In the rows, zero is written as 128.
Where one turn sends some rows of the set: a few examples, then the rows asked:
k424: [143 138 113 113  81 148 136 140 154 146 133 113]
k76: [116 130 131 107 155 131 141 152 134 124  98 134]
k992: [123 101 123 124 109 141 141 101 113 151 132  92]
k463: [129 152 115 128 145 161 126 146 110 115 110 114]
k876: [147 135 120 105  97 120 143 102 150 136 126 128]
k968: [103 116 106 140 132 142 135 155 134 114  97 104]
k134: [131 147 118 125 149 153 129 163 113 123  99 122]
k435: [136 129 125 119  87 136 149 106 117 148 139  97]
k916: [106 139 123 118 152 122 138 161 136 125 111 133]
k487: [123 117 122 115 109 141 135  92 109 150 135  93]
k609: [150 129 131 105  87 141 142 120 146 148 133  98]
k630: [122 118 125 120 128 119 143 170 157 129 124  97]
k411: [161 121 116 118 111 128 141  97 140 120 102 118]
k694: [127 123 110 137 155 147 134 154 124 109 101 123]
k228: [123 137 115 111  88 158 140 128 159 143 137 108]
k325: [146 119 146 115 157 129 140 132 125 110  98 120]
k224: [146 141 117 123 112 140 129 104 111 146 162 109]
k793: [157 116 141 105  94 134 150 115 139 151 132 101]
k516: [131 126 135 104 151 132 133 127 127 121  84 123]
k70: [116 148 130 120 124 165 145 163 113 137 115 122]
k3: [157 133 113 116 114 140 122  97 114 140 148 106]
k11: [137 106 140 118 119 125 152 162 154 132 126  85]
k240: [134 143  86 118 114 147 105 115 131 122 134 109]
k984: [131 102 125 134 123 158 139 130 134 120  90  95]
k540: [133 138 119 111 156 104 127 143 133 145 124 133]
k55: [106 127 130 140 123 168 147 151 124 142 132 103]
k721: [123 138 120 125 113 161 137 123 118 145 164 112]
k671: [153 139 119  98 112 124 134 105 150 136 125 144]
k564: [143 154 113 120 145 152 110 134 110 120 119 116]
k831: [112 105 101 134 138 130 140 150 132 117  98 100]
k115: [118 112 114 114 148 119 137 166 139 135 105 107]
k461: [125  98 111 133 147 106 139 137 130 114 104 101]
k378: [117 126 106 126 123 137 124 162 153 118 146 108]
k766: [109 104 108 136 111 155 134 106 112 138 124  94]
k209: [125 132 151 108 103 134 173 138 131 147 135 108]
k952: [150 129 118 103 123 145 118 100 112 121  97 114]
k57: [139 104 111 122 143 108 122 136 124 130  95  92]
k144: [134 140 120  98 118 115 142 122 155 141 123 146]
k215: [119 147 109 129 109 146 143 128 118 152 157 124]
k7: [122 111 122 125 140 129 139 173 151 124 120  98]
k104: [141  95 130 107 125 100 149 120 132 139 130 107]
k944: [142 138 124 101 101 134 124 104 149 140 144 118]
k997: [130 112 132 109 143 116 135 102 114 159 129 104]
k213: [130 154  99 125 117 133 130 159 157 135 131 125]

k487 turns into k134
k793 turns into k968
Now these:
k671 turns into k630
k411 turns into k378
k11 turns into k766
k721 turns into k516
k984 turns into k240
k76 turns into k609
k435 turns into k694
k952 turns into k213
k228 turns into k57

Where one turn sends some rows of the set: a few examples, then the rows asked:
k263: [132  98 122 151 119 121 127 136 125 144 127 147 138 119 111 122 144 142
 119 142 157 133 105 129 120 132 121 127 132 170 118 140 106 106  96 140
 107 102 145 105 122 139  92 124 122 103 149 124 157]
k869: [140  93 147 120 133 144 135 121 133 123 134 129 127 127 125 107 107 162
 117  95  93 143 112 146 142 123 142 116 128 120 130 134 143 146 149 148
 138 140 126 155 133 121 105 135 133 103 110 141 116]
k127: [122 142 118 121 103 103 127 144 153 134 128 118 127 132 138 146 127 101
 142 165 143 106 151 126 111 131 134 112 117 125 132 127 127 132 133 121
 113 119 137 109 128  99 152 111 121 180 121 112 131]
k647: [140  95 149 121 133 146 133 121 132 124 134 130 125 124 123 107 107 162
 118  94  93 144 112 147 140 123 143 116 128 120 129 135 143 149 150 150
 138 139 127 156 135 119 105 136 133 103 110 141 114]
k199: [131  99 124 152 120 121 126 134 125 144 125 145 136 120 109 120 141 143
 121 145 158 134 107 131 115 135 125 124 132 171 113 142 110 110  96 139
 103 103 147 107 122 138  92 124 123 104 150 126 154]
k644: [139 140  91 106 116 109 117 144 134 109 136 119 138 140 152 166 129 107
 136 121 116 124 152 114 123 122 126 124 111 117 140 117 131 135 139 127
 138 149 119 125 118 125 160 110 128 172 107 134 124]
k237: [123 139 106 112 101 107 131 151 154 132 134 116 139 132 141 147 138 100
 127 157 143 107 144 120 128 117 123 123 117 126 148 121 124 121 133 120
 129 123 130 105 124 114 150 109 120 178 117 109 142]
k195: [126 126 150 148 144 163 127  87 122 139 129 151 114 120 109 146 137 143
 115  99 119 116  92 123 127 125  92 132 158 149 109 109 129 141 105 138
 124 124 130 139 129 139 120 147 150 112 134 156 115]
k743: [126 127 148 147 143 164 127  89 122 139 128 151 115 121 109 145 138 142
 116  98 121 117  92 122 128 124  91 133 158 148 110 109 127 139 106 138
 127 123 130 139 128 140 120 146 148 112 135 156 116]
k958: [136 155 107 117 126 104 127 138 130 107 118 118 125 138 138 156 124 105
 140 133 123 117 164 120 106 131 136 121 106 120 125 131 145 142 133 125
 124 151 130 139 118 109 164 107 131 171 113 136 123]
k915: [121 144 112 117 103 106 138 150 152 131 126 114 137 131 136 144 138 100
 124 156 144 103 148 122 125 117 123 126 115 128 144 128 126 122 134 115
 126 124 133 110 122 112 150 105 120 178 121 108 143]
k554: [130  96 124 152 118 121 119 132 127 145 130 148 132 120 113 124 136 143
 128 145 156 136 105 132 113 139 126 118 133 168 109 138 106 114  97 143
 100 100 147 104 123 133  94 126 123 103 149 125 149]
k578: [130  98 125 153 119 121 125 130 125 144 125 147 133 117 111 122 139 145
 125 145 158 134 105 132 114 138 125 121 133 170 110 142 110 113  97 142
 100 100 147 107 123 134  93 125 123 103 151 127 149]
k488: [139 138  94 107 114 109 110 141 134 111 139 119 132 140 154 170 124 107
 145 125 116 126 154 117 118 130 129 116 112 116 133 116 132 141 139 130
 130 146 120 124 122 119 163 113 129 172 108 135 118]
k297: [139 146  94 107 121 109 126 147 131 109 129 116 139 138 146 163 134 105
 127 123 119 120 155 113 124 118 126 129 107 121 142 121 136 133 137 123
 141 154 120 129 118 126 161 108 129 170 108 132 129]
k884: [131  92 121 150 116 122 117 132 127 146 135 148 134 120 116 127 138 145
 129 143 155 136 103 130 116 139 125 117 134 166 110 137 105 114  97 143
 101  99 144 102 124 137  92 127 123 103 147 127 147]
k272: [124 132 107 116  97 106 121 146 156 134 139 119 133 135 147 152 129 103
 141 158 140 110 145 122 122 128 128 112 120 121 137 120 121 129 135 123
 120 117 129 101 127 108 152 115 120 180 115 112 133]
k385: [137 153  99 110 125 107 131 144 131 109 120 116 136 137 139 156 134 103
 125 125 123 117 159 116 120 117 126 132 105 122 140 128 140 134 135 122
 138 155 124 137 116 122 161 104 131 170 113 132 131]
k789: [121 146 118 122 106 104 133 145 153 131 122 117 127 130 135 142 129 100
 135 165 146 104 153 128 113 128 131 118 116 128 134 131 131 129 132 117
 114 122 138 113 124 102 150 107 122 181 123 112 136]
k717: [136 155 106 115 128 106 132 140 131 108 115 116 129 137 137 155 130 104
 129 129 123 116 163 119 112 124 130 128 105 122 134 132 143 136 133 122
 130 155 128 141 117 117 163 104 131 172 113 134 127]
k698: [124 134 106 112  97 108 123 150 155 133 139 116 138 133 145 151 135 101
 135 156 139 111 143 120 126 121 122 119 120 123 144 118 122 126 137 120
 126 118 127 102 125 111 151 111 119 178 117 109 136]
k35: [138  96 150 122 135 144 139 122 131 124 132 129 127 125 121 102 110 163
 113  93  94 140 113 145 143 120 142 120 127 123 130 136 145 146 148 147
 140 141 127 159 134 121 104 136 134 102 112 139 117]
k189: [139  96 150 122 135 145 135 120 132 124 131 129 125 125 122 104 108 163
 118  96  94 142 114 148 138 123 145 116 127 121 128 137 145 149 148 148
 136 141 128 157 133 120 106 136 136 103 112 140 115]
k268: [139  97 151 123 135 144 139 121 131 123 131 130 125 125 122 102 109 161
 116  95  93 141 112 146 141 122 143 118 127 122 130 138 145 146 148 148
 138 142 128 161 134 120 104 135 134 102 111 140 117]
k71: [123 136 112 120  99 104 120 143 155 133 135 121 128 132 144 152 125 102
 147 164 141 111 147 124 116 132 131 110 119 124 134 122 125 133 134 122
 114 116 136 106 128 102 151 114 121 178 118 111 129]
k512: [138 142  99 113 118 106 111 136 134 111 132 121 127 141 150 169 120 108
 149 129 119 125 155 118 110 134 135 113 111 115 127 122 135 144 137 131
 123 146 124 127 123 114 164 113 130 174 110 136 116]
k632: [137 150 107 117 124 108 118 137 132 109 123 121 123 139 144 162 120 106
 147 132 120 121 161 120 104 135 136 115 108 118 124 128 139 146 136 129
 121 147 130 134 122 109 165 110 129 172 112 137 119]
k92: [130  91 119 148 116 122 118 135 127 146 137 148 137 119 117 128 138 145
 127 139 154 138 102 129 119 136 122 120 134 167 114 136 104 109  98 142
 104  98 142 100 124 139  92 127 120 104 146 124 151]
k4: [126 125 151 146 143 164 125  87 122 140 132 152 114 121 110 146 137 143
 120  99 120 117  91 122 127 127  91 132 158 146 107 108 127 141 104 141
 124 122 130 138 129 137 121 146 147 113 134 158 113]
k590: [141  96 147 120 134 146 138 122 132 125 133 129 128 126 123 103 109 161
 114  93  93 145 112 145 143 121 141 119 127 121 130 135 143 145 148 148
 140 140 126 158 134 122 105 136 133 102 110 139 117]
k867: [125 124 147 144 141 165 123  88 123 139 132 152 115 122 113 149 139 144
 116  97 120 118  91 122 130 124  92 133 159 147 111 105 125 140 106 140
 128 123 129 135 129 139 119 148 147 112 133 156 114]
k669: [131  94 120 148 117 121 125 135 125 145 130 146 139 120 113 124 146 143
 119 139 157 136 102 128 122 130 122 126 134 170 118 137 105 108  98 140
 108 103 143 104 121 140  91 125 123 103 148 124 155]
k53: [126 125 150 147 143 165 126  87 122 139 130 152 113 120 110 147 136 145
 118  99 120 116  92 122 126 127  93 132 157 148 109 109 128 141 106 139
 125 123 130 138 130 137 120 145 148 112 135 158 114]
k956: [126 123 146 146 143 164 126  89 122 140 131 151 117 121 110 147 138 142
 115  97 121 117  91 120 130 123  90 136 158 149 114 107 125 139 106 141
 129 124 127 137 128 141 118 147 147 112 135 155 114]
k257: [126 124 150 146 142 164 127  88 121 139 130 152 116 122 110 147 140 143
 114  98 119 117  92 119 130 123  91 135 159 148 111 109 127 139 106 140
 127 125 130 137 128 141 119 145 147 114 134 156 116]
k336: [132  92 117 146 115 123 120 135 127 145 136 146 140 119 115 126 142 144
 123 140 156 137 100 128 122 132 121 123 135 167 118 135 102 109  98 141
 109 100 142 101 123 141  93 127 121 105 147 125 152]
k959: [126 124 147 145 143 163 122  87 123 140 132 151 116 122 111 149 137 143
 119  99 118 119  91 121 126 127  92 132 159 147 109 106 126 141 105 141
 127 123 129 135 129 139 119 147 147 112 133 157 114]
k416: [121 147 117 122 106 103 138 148 152 131 121 116 133 130 133 140 136  98
 129 162 146 103 151 125 118 122 127 124 114 129 140 131 131 124 130 115
 121 124 135 114 124 105 151 107 123 176 123 110 141]
k713: [140  98 150 123 135 145 137 120 130 123 129 128 125 125 122 104 108 161
 116  96  94 143 114 147 138 122 142 117 128 123 128 137 145 149 149 148
 136 142 128 159 134 118 105 136 136 102 113 139 115]
k229: [140  95 148 119 133 144 135 122 133 124 133 129 129 126 124 105 109 162
 116  93  92 143 110 146 143 121 140 118 129 122 132 136 143 146 149 148
 141 141 125 156 134 122 105 136 132 102 111 140 116]

k237 turns into k915
k268 turns into k713
k554 turns into k884
Now these:
k958 turns into k632

